Some points:
-9 & 26 & 30 & 13 & -2 & -6 & -37 & 15 & -10 & -11 & 4 & 29 & -12 & 13 & -5 & 5 & 2 & 21 & 31 & -13 & 0 & 28 & 6 & -31 \\
30 & 24 & 31 & -19 & -17 & 25 & -2 & -1 & 25 & -4 & 2 & 29 & -17 & -30 & 36 & -4 & 18 & 10 & 11 & 0 & 24 & 1 & -18 & 22 \\
-52 & -28 & -18 & -14 & -7 & 12 & -17 & -7 & -19 & -12 & -18 & -18 & 30 & 13 & -20 & 12 & -20 & -1 & -25 & 6 & -26 & 4 & 6 & -10 \\
9 & 3 & -25 & -1 & 61 & -16 & 53 & 30 & 2 & 35 & 54 & 21 & 1 & -21 & 12 & -11 & -26 & -1 & -20 & 39 & -33 & -16 & 48 & 43 \\
12 & -7 & -48 & 3 & -22 & -44 & 6 & -3 & 4 & -27 & -37 & 9 & -40 & 46 & 8 & -9 & -49 & 14 & -17 & -33 & 30 & -14 & -21 & -21 \\
-43 & 9 & -21 & -6 & 4 & -4 & 25 & 37 & -30 & -44 & 45 & 33 & -13 & 32 & 24 & -7 & -5 & -3 & -4 & -4 & -25 & 7 & 4 & -42 \\
-28 & -38 & 8 & -5 & -39 & -2 & -16 & -2 & -25 & -40 & -10 & -18 & 19 & 26 & -25 & -5 & 3 & 1 & 4 & 8 & -15 & -6 & -38 & -37 \\
14 & 26 & 15 & -25 & 2 & -6 & -22 & -12 & 22 & 10 & -34 & -9 & -22 & -17 & 20 & 43 & -9 & 27 & 4 & 14 & 9 & -26 & -14 & -29 \\
13 & 23 & -10 & 6 & -25 & 7 & -12 & -14 & -15 & 6 & 6 & 9 & -17 & 3 & -7 & -21 & -9 & 3 & -3 & -13 & 1 & 18 & 9 & -16 \\
-45 & 6 & -4 & 11 & 43 & -16 & -19 & 46 & -14 & -18 & 48 & 4 & -21 & -7 & 6 & 12 & -16 & 3 & 22 & 27 & -16 & 54 & 39 & -29 \\
-13 & -2 & -12 & 0 & 37 & -10 & 20 & -11 & 16 & -5 & -11 & 1 & 14 & 18 & 9 & 29 & -1 & -27 & -48 & 11 & -20 & -19 & 9 & 3 \\
57 & 0 & 29 & -26 & 4 & -18 & 14 & -5 & 11 & 26 & -25 & 6 & -19 & -34 & -28 & -9 & -22 & 6 & -6 & -12 & 43 & -28 & -28 & 49 \\
12 & -18 & -45 & -14 & 9 & -31 & -5 & -9 & 32 & -16 & -48 & -15 & -18 & 34 & -8 & -10 & -17 & -2 & 7 & -23 & 9 & -44 & -17 & 42 \\
-13 & -54 & 6 & -24 & 5 & 21 & -18 & -4 & -7 & -22 & -9 & 4 & 24 & -16 & -10 & -7 & 22 & 3 & 9 & -13 & 8 & -13 & 13 & 16 \\
-14 & 43 & -20 & 52 & -18 & 14 & -27 & -36 & -3 & 55 & 4 & -13 & 41 & 15 & 17 & -8 & 3 & -17 & -9 & -22 & 4 & 26 & 39 & -8 \\
-21 & 26 & -4 & 14 & 8 & -19 & -12 & 28 & -3 & 12 & -3 & 5 & -1 & 14 & -25 & 14 & -6 & 7 & -13 & 4 & 6 & 23 & 4 & -12 \\
15 & 31 & 7 & 30 & 4 & -6 & 19 & 20 & -29 & 6 & 10 & 19 & -35 & 34 & 14 & -23 & -1 & 10 & -2 & -40 & 1 & 23 & 13 & -28 \\
1 & -12 & 5 & -12 & 11 & 5 & 5 & -22 & 18 & 10 & 5 & -31 & 28 & -23 & -12 & 44 & -20 & 1 & 3 & 40 & -18 & -26 & -3 & 6 \\
-26 & 7 & 8 & 10 & 9 & -3 & 0 & 13 & 1 & -30 & 4 & 18 & 18 & -2 & 2 & -7 & 24 & -5 & 19 & -13 & 3 & -13 & -14 & 13 \\
-17 & 8 & -39 & 28 & 26 & 14 & 22 & 26 & -9 & 42 & 58 & 14 & 12 & -13 & 18 & -26 & 9 & -29 & -19 & 17 & -36 & 19 & 52 & 39 \\
-8 & 34 & -21 & 14 & 28 & 5 & 36 & -4 & 50 & 6 & -12 & 25 & 18 & 25 & 72 & 27 & 21 & -36 & -17 & -15 & -5 & -42 & 6 & 17 \\
-32 & 9 & -22 & 13 & -15 & -1 & -28 & 21 & -16 & -16 & 22 & -2 & 8 & 24 & -9 & -24 & 24 & 12 & 7 & -2 & -4 & 34 & 9 & -6 \\
46 & -8 & -8 & -14 & -3 & -4 & 23 & -8 & 30 & 24 & -3 & 0 & -11 & -24 & 22 & -3 & 13 & -6 & -17 & 32 & 17 & 1 & -13 & 52 \\
17 & 19 & -20 & 28 & -37 & -7 & -31 & -5 & -7 & 24 & -64 & 6 & -7 & 37 & -8 & -32 & -27 & -9 & -24 & -14 & 48 & 10 & -33 & 24 \\
16 & 36 & 12 & -14 & 38 & -24 & 30 & -6 & -13 & 22 & 17 & -4 & -33 & 4 & 38 & 16 & 1 & 24 & 7 & -53 & -16 & -27 & -13 & -8 \\
3 & 18 & -17 & 18 & -19 & 2 & 10 & 19 & -41 & -1 & 32 & 14 & -26 & 24 & -18 & -49 & -14 & -4 & 17 & -22 & -2 & 18 & 9 & -9 \\
42 & 40 & 16 & 4 & -36 & -18 & -3 & -5 & 1 & -5 & -32 & 10 & -57 & 14 & 22 & 18 & -18 & 12 & 1 & 2 & 35 & 18 & -27 & -51 \\
44 & -35 & 39 & -61 & -14 & 21 & -10 & -9 & -14 & 32 & 5 & -2 & 24 & -52 & -41 & 12 & -6 & 12 & -9 & 46 & 1 & -7 & -30 & 18 \\
-9 & 8 & -16 & 2 & -2 & 7 & -10 & 0 & 13 & 3 & 8 & -5 & 20 & 13 & 17 & 10 & 22 & -6 & -3 & -27 & 3 & -6 & -6 & 19 \\
-19 & -29 & 22 & 3 & -30 & 19 & -24 & 16 & -15 & -29 & -18 & 39 & 11 & 20 & -1 & -13 & 19 & 19 & -1 & -20 & 41 & 15 & -30 & -43 \\
70 & 38 & 47 & -8 & -1 & 2 & 17 & 11 & 16 & 24 & 8 & 22 & -35 & -52 & 35 & -12 & 19 & 30 & 13 & -7 & 19 & -4 & -27 & 14 \\
-15 & -10 & -25 & -2 & 25 & -21 & -27 & -15 & 32 & 10 & -29 & -37 & 47 & -27 & -16 & 36 & -22 & -19 & -12 & 36 & -28 & -20 & 14 & 26 \\
20 & -61 & 28 & -45 & -31 & 14 & 10 & 18 & -35 & -34 & 11 & 13 & -44 & -11 & -35 & -19 & -8 & 28 & 17 & -4 & -6 & 3 & -20 & -25 \\
-32 & 20 & 4 & 20 & 36 & -19 & 4 & 26 & -27 & 6 & 52 & -5 & -15 & 18 & -3 & -4 & 10 & -3 & 21 & -17 & -33 & 47 & 41 & -32 \\
-58 & -40 & -17 & 16 & 44 & -24 & -32 & 63 & -1 & -27 & -11 & 9 & -17 & -18 & -43 & -9 & -5 & -12 & 2 & 37 & 8 & 29 & 43 & 34 \\
2 & 80 & 75 & -15 & 38 & -9 & 24 & -9 & 15 & -27 & 27 & 8 & -36 & -15 & 77 & 49 & 91 & 20 & 40 & -31 & 63 & 19 & -39 & -49 \\
6 & 12 & -10 & -7 & 30 & 9 & 23 & 4 & -19 & 36 & 62 & -4 & -3 & -18 & 15 & -13 & 20 & 20 & 15 & -5 & -9 & -5 & 27 & 17 \\
-2 & -36 & 29 & -17 & 23 & 39 & 10 & -7 & -12 & -1 & 16 & -3 & 27 & -28 & -5 & 4 & 27 & -13 & 8 & -13 & -12 & -25 & 1 & 10 \\
7 & 30 & -1 & 25 & -13 & -9 & 6 & 24 & -25 & 15 & 23 & 10 & -15 & 28 & -17 & -28 & 7 & -10 & 15 & -17 & 0 & 30 & 15 & 1 \\
12 & -50 & -11 & -15 & -30 & -13 & -5 & -39 & 10 & -47 & -68 & -34 & -13 & 23 & -31 & -5 & -36 & 4 & -8 & -3 & -16 & -45 & -33 & -22 \\
-12 & -27 & -8 & -8 & 2 & 14 & -35 & 11 & -53 & 24 & 48 & -38 & 22 & -20 & -68 & -33 & -40 & -1 & 25 & 4 & -55 & 23 & 54 & -22 \\
-30 & -6 & -24 & 21 & -19 & 8 & -17 & 1 & -17 & -13 & 20 & 11 & 11 & 49 & -11 & -39 & 9 & -17 & 11 & -33 & 6 & -11 & -26 & 6 \\
18 & 26 & 25 & 15 & -29 & 2 & -13 & -45 & 52 & -12 & -64 & 11 & 13 & -12 & 22 & 27 & 20 & -17 & -14 & -7 & 27 & -13 & -32 & -17 \\
1 & -2 & 13 & 3 & 27 & -23 & 28 & 35 & 37 & -28 & -19 & 64 & -3 & -17 & 34 & 30 & 9 & -8 & -42 & 51 & 28 & -1 & -11 & 4 \\
10 & -29 & 21 & -20 & 23 & -15 & 10 & 5 & 13 & -23 & -5 & -6 & 3 & -10 & -2 & 28 & 12 & 1 & 8 & 15 & 12 & -22 & -17 & 11 \\
11 & -44 & 19 & -30 & -10 & 12 & -5 & -3 & -3 & 10 & -12 & 0 & 41 & -31 & -35 & 23 & -32 & -7 & -18 & 58 & 2 & 3 & -11 & 16 \\
-31 & -9 & 23 & 6 & 24 & -5 & 0 & 49 & -6 & -30 & 44 & 18 & -7 & -32 & -4 & 17 & 22 & 17 & 14 & 36 & -18 & 31 & 33 & -19 \\
-8 & -7 & -8 & 10 & 2 & 19 & -2 & 15 & -24 & 28 & 28 & 17 & -17 & -3 & -2 & -27 & -6 & 12 & 10 & -7 & 27 & 21 & 47 & 0 \\
-13 & 6 & 19 & -5 & 38 & -24 & -42 & 30 & 13 & 2 & -13 & -15 & 5 & -41 & -14 & 15 & 25 & 38 & 34 & -10 & 37 & 4 & 17 & 21 \\
19 & 30 & -30 & 5 & -65 & 17 & 37 & -61 & 16 & -8 & -53 & -13 & 16 & 48 & 47 & 21 & -5 & -16 & -23 & -20 & -10 & -23 & -40 & -21 \\
These points spread out most along one direction. Take the direction at right angles to it along which they spread out most. Then take the direction at right angles to both along which they spread out most. Go by this last direction. For each point below, how far along it does it lie, from 0 to 99? The average is 50, and the first point in the table lies past the average. One standard deviation of the points above along it is 16.
-9 & -19 & -2 & -19 & -18 & -11 & 14 & -19 & 16 & -37 & -21 & -14 & 2 & -3 & 18 & 24 & 19 & 1 & 2 & 17 & 8 & -1 & -24 & 7 \\ 47
39 & -6 & 1 & -14 & -12 & 23 & 32 & -40 & 15 & 6 & 17 & -5 & -10 & -28 & 0 & 4 & -12 & -13 & -11 & 41 & -28 & 1 & -9 & -12 \\ 37
-20 & 13 & 10 & -2 & 44 & -8 & 12 & -39 & 27 & 30 & 2 & -41 & 43 & -14 & 6 & 53 & 5 & -7 & 1 & -10 & -20 & -27 & 16 & -2 \\ 31
15 & 2 & -7 & 13 & -41 & 35 & 7 & -12 & -5 & 17 & -1 & 8 & 6 & 6 & 16 & -35 & -8 & -9 & 10 & -5 & 11 & 11 & -3 & -2 \\ 61
-60 & -34 & -11 & -14 & 54 & -23 & -5 & -7 & -20 & -43 & 14 & -41 & 16 & 26 & -30 & 22 & 25 & 18 & 13 & -38 & -25 & -11 & 19 & 1 \\ 56
-3 & 0 & 17 & -13 & -30 & 15 & -14 & 1 & -5 & 7 & -7 & -14 & 3 & -14 & -6 & -26 & 20 & 13 & 14 & 17 & 2 & 7 & -18 & 17 \\ 49
46 & -43 & 2 & -6 & -36 & 15 & 21 & 13 & -9 & -29 & -2 & 27 & -51 & 7 & -8 & -10 & -36 & 5 & 0 & 23 & -13 & -1 & -6 & -45 \\ 61
30 & -10 & -12 & -3 & 51 & 1 & 32 & 37 & 6 & 55 & 27 & 8 & -1 & -35 & -4 & -18 & -7 & -19 & -24 & 22 & -14 & 2 & 32 & 74 \\ 18
-7 & -43 & 40 & -30 & -13 & 13 & -45 & -17 & 5 & -26 & -35 & -46 & 28 & -11 & -48 & 1 & 34 & 18 & 7 & -23 & 5 & -9 & -21 & 6 \\ 52
17 & -16 & -49 & 8 & -45 & 17 & 36 & -43 & -7 & 0 & -14 & -20 & 14 & 45 & 16 & -28 & -20 & -27 & -29 & -15 & -24 & -33 & -29 & 19 \\ 69
21 & 58 & 4 & 22 & -24 & -14 & -21 & -15 & 4 & 22 & -3 & 0 & -36 & 9 & 5 & -2 & -24 & 0 & 12 & 7 & 12 & 35 & 3 & -41 \\ 64
-10 & 23 & -16 & 45 & -38 & 36 & -26 & -17 & -13 & 35 & 10 & -31 & 28 & 13 & -34 & -16 & -8 & -27 & 10 & -15 & 7 & 12 & 18 & 4 \\ 67
-15 & -12 & -29 & 51 & -10 & 8 & -7 & -65 & 50 & 27 & -51 & -39 & 61 & -4 & 3 & -5 & -21 & -39 & -26 & 8 & -29 & -41 & 31 & 40 \\ 47
